[[130 137 138 109 125]
 [149 141 133 131 107]
 [118 125 136 118 147]] 133

[[149 111 130 115 124 129 117]
 [112 158 124 151 150 130 129]
 [133 125 156 130 123 116 126]] 124

[[132 132 121 115 137]
 [126 107 132 118 144]
 [121 105 126 130 129]] 132

[[142 115 125 142 111 126]
 [151 125 118 150 111 119]
 [142 125 124 128 114 127]] 118

[[146 124 147 119 111]
 [149 152 133 125 141]
 [153 125 144 123 104]] 133

[[130 154 119 128]
 [127 108 146 134]
 [120 132 116 119]] 146
---
Q: [156 121 126 131 124 121 115]
A: 156
Q: [138 140 122 101]
A: 138
Q: [153 110 133 134 133 121]
A: 153
Q: [107 127 157 137 146]
A: 107
Q: [105 149 116 104 145]
A: 105
Q: [118 132 158 147 114 149 127]
A: 118
Q: [123 149 158 152 122]
A: 123
Q: [137 138 132 124 107]
A: 137
Q: [147 100 115 142 143]
A: 147
---
Input: [141 106 127 134 131]
Output: 127
Input: [138 131 126 133 154]
Output: 126
Input: [112 144 102 114 139]
Output: 102
Input: [110 137 130 110 152]
Output: 130
Input: [121 148 122 107  98]
Output: 122
Input: [154 122 138 123 115]
Output: 138
Input: [123 133 120 135 102]
Output: 120
Input: [136 149 126 117 133]
Output: 126
Input: [126 131 101 141 129]
Output: 101
---
[[128 128 122 113 115 124 143]
 [112 134 116 121 116 121 134]
 [131 135 123 127 105 131 118]] Out: 115

[[103 131 115 113]
 [128 124 126 129]
 [149 131 135 137]] Out: 131

[[119 118 103 138 138 118]
 [153 129 110 126 134 106]
 [124 122 135 133 140 147]] Out: 138

[[143 155 131 132 126 123]
 [134 110 138 122 127 133]
 [138 135 130 126 129 129]] Out: 132

[[107 134 123 138 122]
 [124 111 113 135 134]
 [126 113 112 112 147]] Out: 123

[[130 149 132 131]
 [130 138 134 131]
 [130 137 131 133]] Out: 149
---
[[133 127 141 127 124 138 113]
 [131 120 131 119 128 126 135]
 [140 102 119 114 111 116 127]] --> 138

[138 155 144 109] --> 138

[116 109 153 123] --> 116

[ 98 128 149 109] --> 109

[129 128 145 105 136 109 132] --> 132

[128 129 127 149 136 127] --> 129

[142 148 145 154] --> 145
---
[[127 143 123 138 129 128 131 118 135]
 [113 130 122 133 140 123 131 129 115]
 [131 130 133 123 139 135 150 125 130]
 [121 118 145 130 111 137 125 125 116]
 [118 136 133 141 118 126 131 136 125]
 [126 133 117 131 128 126 131 131 131]
 [109 121 132 126 137 122 133 126 138]
 [115 122 122 141 138 133 143 120 135]] -> 131

[[151 138 134 114 136 114 146 115]
 [139 142 142 123 142 117 134 130]
 [142 149 134 117 132 111 140 123]
 [151 139 135 114 138 114 146 115]
 [143 148 134 116 131 110 140 122]] -> 114

[[109 116 136 134 127 138 125 149 145 128 121 111 142 106 107 122]
 [125 124 125 144 127 119 137 148 124 114 117 115 134 120 149 118]
 [119 134 111 125 122 137 110 126 143 137 125 116 137 149 140 138]
 [121 110 119 125 111 117 135 119 123 108 148 150 138 111 145 150]
 [127 134 131 110 146 133 130 142 122 131 115 115 107 121 140 133]
 [118 129 129 125 144 109 141 124 119 114 149 136 112 137 128 122]
 [128 112 150 126 130 112 130 114 138 116 107 113 114 142 115 106]
 [108 141 143 145 121 139 142 148 123 125 125 148 113 136 141 149]] -> 106

[[124 146 123 128 129 132 136 131 139 129 126 130 131 124 123]
 [126 127 107 134 119 124 131 125 144 138 115 148 145 116 121]
 [130 115 124 132 123 120 118 125 136 135 132 140 137 125 121]
 [117 116 132 115 136 120 120 131 139 130 153 132 137 117 126]
 [118 117 137 114 140 121 118 136 130 128 156 125 132 120 131]
 [134 124 123 138 121 128 121 126 136 136 117 139 134 132 124]
 [123 144 141 126 132 132 127 136 121 126 143 115 121 135 126]
 [120 126 120 135 121 122 133 128 135 133 122 139 144 128 122]
 [123 126 119 141 115 126 130 125 123 132 118 131 134 135 122]
 [128 123 137 134 123 126 127 127 117 125 134 118 122 137 126]
 [141 130 112 138 130 123 136 132 129 131 114 144 138 125 121]] -> 131

[[127 129 132 131 131 132 128 128 128 128]
 [124 133 132 130 130 133 128 128 128 128]
 [130 132 131 125 137 125 128 128 128 128]
 [130 129 123 130 128 118 133 154 135 115]
 [125 124 124 136 129 118 128 128 128 128]
 [130 126 124 137 125 122 133 136 129 134]
 [128 131 135 137 134 135 128 128 128 128]
 [126 125 127 135 129 126 128 128 128 128]
 [130 126 127 133 126 128 128 124 134 134]
 [129 129 132 134 134 130 128 128 128 128]
 [145 141 126 125 133 119 128 128 128 128]] -> 128
